One turn moves each row of this set onto another row. After a few examples, where does it send each row asked below?
z125: [ -6  -1 -30   0 -10  16   0  -2  26  23  13 -15 -16  -8  -6  -4 -10 -10
  21 -19 -11  -3  24]
z794: [-15  -2  35  -2   7   4  -1  22   9   4  -1 -22   6  -2   6   7  20   0
   6  11   5   2  -7]
z696: [ 10   6 -34  -1 -14  14  -7  -7  29  23  -9  -9   4   5   1   0 -13 -20
  24  -5  -9   2   9]
z914: [  1  -6  10  -1  36  10  16   4   9  -8  12 -10  -8 -18  13  -5  14   3
 -17 -11  24   1   1]
z802: [-13  -2 -23  -8 -12  -2 -10 -12  20  21  -5   2 -13  -1 -18 -32  -1 -12
  21  -3  15  -4   2]
z758: [-14   5  25   5  -2   7  -1  20   9   5  -3 -12   0   3   9  17  26  -1
   7  16   4  -5 -17]
z448: [ 26   9   4 -29  -2  -4   7  13 -35 -13  31  12 -13   6   6  -4  -6  -1
   3 -22 -14  12  15]
z621: [-13  14 -17 -12 -12 -13 -18  -8   8  12  -3   3  -3 -18 -25 -28  17 -18
  21 -14   6  -9   6]
z565: [  0   6 -37  -1  -4  18  -3  -7  28  19   0 -20 -14  -2  -5  -2  -1 -19
  17 -22 -12   0  19]
z408: [ 34  19  19 -22 -25   0   2  -4 -21  -5  11   1   1  15   7  -9  -6   5
   3 -21 -18  23  10]
z327: [-10   4  25   8  14   2  -9  23   8  16  -2 -22   6   2   8  11  21  -5
   8  13  11   0  -9]
z819: [ 31  21  18 -29 -30  -8  13  17 -12  -7  22  14  -1   0   7 -11 -12  -3
  -6 -10  -6   2   9]
z587: [-12   1  17  10   8   2   3  22   3   5 -13 -13   1   5   5  21  26  -2
   3  15   3   1 -12]
z683: [ -9   6  24   8  15   2 -10  22   9  15  -5 -24   6   3   8  11  23  -7
   7  12  10   0 -10]
z920: [ 36  34  11 -29 -31   8  11   6  -5 -14   6   0  -5  15  14 -11   4 -12
  -6 -13 -13   4   2]
z320: [-13   4  27   2   4   4  -3  18   4   1  -5 -16   1  -7   8  14  21   9
   8  12   0  -8 -20]
z175: [  7   5  -1   2  27  12  12  -3  14  -8  12   1 -11 -15  17   3  24  -5
 -17 -11  27  -8 -15]
z887: [  2   4   4   7  36  16  11   3   7   0  14 -10 -14 -15  16 -10  20   3
 -10  -6  30  -7  -2]
z437: [-12   7 -24  -6  -1 -20 -13  -3   0  14 -10   5  -3 -19 -30 -23  13 -16
  17 -13   4  -3  14]
z607: [  7  11 -33   4   3   4   2 -11  12  43   3  -1  -2   0   2  -8 -13 -14
  22 -22 -11  -5  11]
z662: [ 19  26  23 -28 -20   4 -11   6 -20  -8  20   9  -6  19  10   1  -7  -2
   9 -25 -19   9   3]
z143: [  1   3  13  -6  29  17  11  -3  17 -10  14 -12  -8 -16  18  -9  21  -2
 -14 -13  26  -3  -7]
z635: [ 33  14   3 -17 -15  -7  25  22 -23  -7   2   7  -6   9   3  -2 -12   0
 -12  -8 -16  13  22]
z232: [  1   6 -37  -5  -1  -8   1 -11  -3   6 -13  15  -2 -15 -19 -34   7 -11
  19   0  10  -4  10]
z44: [ -1  17 -30  -6  -2  -9   0 -11 -10  28  -5   2  -3  -4 -12 -33  17 -18
  32  -5  -6 -10   3]
z757: [ -9   5  19   6  14   1  -2  16   1  -1 -17 -19   3  -2   5  18  25   4
   3  10  -1  -2 -19]
z466: [  2   6   5   6  34  17   9   2   9   0  15 -10 -14 -15  17 -11  21   2
  -9  -6  30  -8  -4]
z117: [ 26  18   6 -29   1  -3   6  14 -32 -12  11   9  -4   9   8  -7 -18  -1
   5  -6 -24  19  18]
z45: [ 25  20   6 -19   0  -5  -4  10 -32  -8  -2   5  -4  24   3  10  -5  -6
  -2 -25 -23  21  12]
z404: [ 35  28   0 -31   8  -3  -1   4 -24 -14   0   5   1  14  11  -5 -11 -13
  -4 -15 -20  22  11]
z670: [ 42   8   6 -28 -14  -8  10   0 -28  -9  22   2   0   6   7 -12  -1  -2
   1 -18 -13  24  12]
z846: [  3  -2   3   4  27   8  16   4  10  -5  19   6 -12 -20  15   3  15   3
 -16  -8  27  -8  -9]
z754: [  8   4   2  -4  28  14   9  -1  13 -11  14  -9  -9 -21  21   4  20   1
 -12 -11  18 -11 -21]
z654: [ -6 -13 -32  -4  -7   2  -3  -4  25  28   2  -5 -13   2 -13 -18 -12 -14
  20  -4   8   2  10]
z499: [ 26  26  16 -36  -9   1  -3   7 -19 -11  24  13  -1   5  15 -12 -20  -4
   6 -11 -18  11   9]
z106: [ 45  15   5 -31 -16  -4   6  -6 -24 -12  18  -2   1  10   9 -13   5  -7
   0 -20 -13  23   7]
z42: [ 43  27  -3 -23 -10 -10  13   9 -16 -13  -9   3   1  13   5  -4   3 -18
 -18 -16 -10  14   7]
z26: [ -2  -5 -34  -7  -8   6  -8 -11  30  24  -5 -10 -12   7  -9 -18  -3 -22
  19  -6   8   1   2]
z174: [ -9  -5 -32  -3  -2  -6  -6 -10  14  21 -16   1 -12   2 -22 -28   1 -15
  16  -4  13   2   6]
z752: [-10   1  27  -1  15   4  -2  18   8   2 -13 -27   7   4   6  11  26  -7
   1   8   4   7  -8]
z888: [ 37  17  13 -19 -17  -3   4  -3 -25  -5   2   0   2  17   5  -6  -5   3
  -1 -22 -19  28  13]
z147: [ -4  12 -26  -6  -5 -10   2  -7 -11  30   2   6  -4  -7 -12 -34  12 -13
  34  -4  -5 -12   6]
z844: [  6  -5   1   1  32   8  15   6   7  -8  15  -6 -10 -25  16   7  12   7
 -13  -8  17  -9 -12]
z870: [  6  16 -28   1  -3   7  -2 -14  17  42   7  -1  -2   0   5 -11 -12 -15
  25 -23 -10  -9   7]
z640: [ -1  12 -28 -11 -13  -3  -4 -14   4   4  -4  15  -2 -16 -15 -40   9 -10
  25   0  13 -11   5]
z810: [  4  -2 -30   1 -16  10  -3   1  26  27   1  -4   2  -2  -2   0 -23 -11
  26  -2  -9   0  15]
z960: [ 30  35   9 -37  -8   8  -4   0 -19 -18   8   2  -2  16  16 -13  -4 -13
   7 -10 -22  13   4]
z462: [ 34  25  -1 -34  -2   4  -2  -2 -25 -20  17   2 -10  17  12  -6  11 -17
   1 -28 -13  12   1]

z466 goes to z683
z448 goes to z662
z794 goes to z143
And these:
z106 goes to z888
z404 goes to z117
z175 goes to z587
z621 goes to z565
z26 goes to z174
z810 goes to z640
z320 goes to z754
z147 goes to z870
z819 goes to z920

One turn moves each row of this set onto another row. After a few examples, where does it send each row asked below?
z769: [  1  15  25  13   1  20  -5  16  -6 -15  32 -12]
z903: [ 10 -26 -24   4 -16  20   8   8  -7  18   7  -4]
z740: [11 37  8 32 10 19 14 11  0 14  0  1]
z873: [ 20  16 -15 -11  -7   5 -20  33  11 -12   9   2]
z48: [ 34   2 -15   4  14   8  33   9 -19  -6  17   3]
z519: [ 26   3  -6   4 -20 -14 -20  28   5  -1  10   1]
z776: [ -5  10  21   6 -11  15   3  37 -16  -5  -3 -19]
z13: [ 25  11 -19  -1  15  38  20  10 -10  -3   4  17]
z234: [-10  19   5  14   4  12  16  -8 -31   8  -2 -12]
z456: [ -3  -9  22   4  12   7  -1  24  -9   0  26 -16]
z134: [ 23  26   6  13 -12  12 -11  41   5  -7   0 -14]
z360: [ 14  13 -13  11  -3   4  27  -1 -38 -12   0   3]
z144: [ 31   6 -25  -4  15  22   2 -11   6  -5   4  -6]
z922: [ 20  -2 -25  22   0  15  -3  21  14  28  13   6]
z127: [  1  16   3   1 -18   6  -6  41   5 -17  -8   4]
z682: [ 15  35 -15  27  10  12  10  -1 -22 -10   2  12]
z486: [ -2  23 -21  32  -6  23  -9  18   0  18 -10  -1]
z857: [  4  -2   5   0  14  25 -28   5  -1 -10  26  -9]
z277: [-11   5 -12  35  -9  -6  10  14 -18  10  -4 -15]
z904: [ 14   2 -13  35  13   5  14   7  -5  -2  19 -31]
z401: [  4   2 -16   3   1  18  17  10 -19   9  -4  35]
z246: [22  7  0 19 -8 -3 21 20 10 21 -3 18]
z507: [  6  -6  -8  -8 -18   9 -33   4  -8  -8   6   2]
z575: [ 19  -2 -20  -5 -17  18   9   3   2   5 -21  14]
z206: [ 14  15 -12  26  13  -3  13   9 -11   6  11  32]
z915: [ 13  -5 -10   3  20  -7  16 -13 -16   5  19 -14]
z789: [ -1   5   8 -11  -9  19 -17   3 -20  -9  29 -11]
z644: [ 15  -1 -10 -20  -8  -2 -19  16  -8  -4  28  -3]
z724: [ -3   8  24  16 -10  -1   6  37   0 -13  14  -2]
z428: [ 13  -4 -21  14   0  40   5  -2  -9  -5   6 -28]

z277 goes to z904
z127 goes to z724
And these:
z519 goes to z134
z682 goes to z360
z144 goes to z575

One turn moves each row of this set onto another row. After a few examples, where does it send each row asked below?
z123: [ -2  33  -1 -19  -8  19  24  -1 -14 -11 -14 -16 -26  -5  -2   8  18  17
 -21  -5  27  13 -11 -19 -19  -9 -11]
z839: [  4  24  -7 -21  -7  11  18  -2 -17  -3 -20  -4 -27  -3  -8  20  14  20
 -16 -16  39  14 -13 -12 -12  -5 -17]
z146: [ -2   2   1 -23  -5  24  -1 -28   5 -26  24   4 -12   3  -6  25 -31  18
  -3  18  -8  32  11 -20  10 -24 -18]
z968: [ -2  17  15   3 -15   6 -29 -15 -21 -28  -3 -27 -19  -5   1   5 -27  29
   9   3  16  -5  18   7  16  -9   0]
z781: [ -9  -7  15 -22  23  -9   4   1   0 -28  15   8 -18  37   1   0 -15 -18
  -3  20  34   4 -17   4   6  19  -7]
z183: [-11  25  -2  -5 -16   2 -11   8 -15 -36  13  -9 -30  10  -8  31 -36  -1
 -12  -2  -9   5  -3 -41  12   1 -11]
z627: [ 28  10  -3   7  -1  10 -17  -1   3 -33  21  -4 -21 -19  -4   3 -17  -4
  -2 -18  -9  21   0 -11  24  -4 -17]
z184: [ -8 -17  -5  -5 -11 -11 -24  15 -12 -25  16  -7 -21  19   7  -3 -25 -18
 -31   2   2  26   2  -5  -3 -14  15]
z178: [-10 -16  -9  -6   5 -18  -5   4  -4 -15   1  -4  -1  17 -10  21  -1 -16
 -12  35  37  22 -10 -21  11  14   7]
z592: [ -5  11   6 -18   8   3 -13 -17 -15  -5 -10 -19  -5 -10 -17  18   7   3
  13  27  48  28  -9 -13  20   0   0]
z541: [-13   5  -6  -3  -1  18   0 -15 -19 -19  48 -19 -45  18  14   9 -18  -1
  11   1  -4  27 -13 -13  16 -11 -21]
z440: [-12  19  -7 -11 -20   2 -14   6 -22 -37   9 -19 -25   5   1  29 -33  -6
 -24  -2 -11   1   7 -34  11  -3 -17]
z420: [  0   6   4 -14  -6  -1 -11  -3  26   3  -2   1 -48   9  17  18  -9  22
  -8  13  23  -2 -21  -2  13 -17  16]
z140: [ -1  25  -2 -31 -16   5 -27  -4  19   0  33   8 -12  -3  16   3  -6   0
  -4  16  25  -4 -25 -10  -8   6   6]
z537: [ 12  -2  -3 -28  -2 -11  -8 -17  -8   6   1   6 -51   9   7  45  -4  10
   3 -10  22  11   6  -1   4  18   6]
z308: [ 31   7  -1   3  -7   8 -22  -3  -6 -38  21 -12 -23  -8  -5  -3 -10   1
  -6 -21  -8  11   3  -9  17 -15 -20]
z251: [ -2  13  24 -28  25   7 -11  -7  -7 -19  11  -4 -27   4   7 -10 -19   7
  16  -2  35   0 -11  31  11   3 -11]
z645: [  2   5   4 -38  22   7 -10  -4  -8 -26  26 -17 -17  14  20   6 -41   7
  -6  -8  12   2   1  20 -11  -8 -17]
z189: [ -3  23  34 -19  19   7 -11  -7 -10 -22  -8  -2 -24   6  -8  -6  -9  -3
  19  10  42   5 -11  12  20   9  -7]
z459: [-18 -12   3 -16  11 -19  -9  17  -6 -22  21   5 -25  34   4  -3 -21 -21
 -15  11  22   4 -17   4  -4  14   5]
z372: [  0   0 -17 -22 -20 -13 -26 -39 -23 -16  24 -36 -10   8 -11  18  -8   9
  -4   4  18  28  -6 -20  -3 -13   4]
z43: [-20 -15 -13 -17 -10 -23 -15 -14 -11  -7   8 -12  -3  13 -14  30  -5  -2
 -12  31  31  24  -7 -27  -3   3  11]
z713: [ -1  14  12 -11  -4  -1 -26 -22 -12 -10 -14 -16  -6 -22 -15  17  -6  20
  14  15  41  15   3  -1  19  -4   3]
z25: [-14  -1  -7  -6  -6  15  -2 -15 -21 -24  50 -29 -38  19  19   6 -14   0
   5   3  -6  12  -2  -8  13 -19 -23]
z890: [-17  26  21 -13 -12  19  17  -2   7 -16   7  11 -26  15  -8 -12  21  14
  -9   4  22   0  -2   9  -6 -27   2]
z98: [-14  30  28 -13 -16  20  24 -10  -1 -25   7   7 -20   9  -3 -15  20   5
 -17   3  18   6   5   0 -16 -15  -5]
z629: [ -8   5   5 -16 -24   7 -27  -8 -16   5  25  25 -25   0  14  15  -2  -9
   8  14  18  15  18   2  -3  27  10]
z975: [ -1  13  -1 -10 -13  -4  36 -17  -2 -28  21   2  -9   7   4  -2  20 -11
 -25  -7  14  -1   9   0 -12  21 -11]
z854: [  1  -3   0 -28 -13  25  -8 -31  -8 -28  15  -3 -17   4  -3  16 -28  18
 -12  12  -6  33  11 -16   6 -31 -24]
z256: [-12  20  -6 -16 -10  -7  23 -14   9 -18  23   2  -4   5  -1  -1  19 -19
 -18  -5  11 -12  -1   4 -12  21 -10]
z443: [-12  -1 -16   6 -16  10  38  -7 -18 -10  -6 -11 -26   1  16   9  17   8
 -25  11  19  18   7  -6  -3  10  -7]
z559: [-26  -6 -13   7 -22   8  26 -12 -18   3  -8   4 -21  -2  15  12  11  -2
 -19  15  20  20   9  -1  -4  15 -13]

z968 goes to z645
z183 goes to z146
And these:
z25 goes to z440
z256 goes to z559
z443 goes to z123
z459 goes to z43
z420 goes to z140
z178 goes to z592

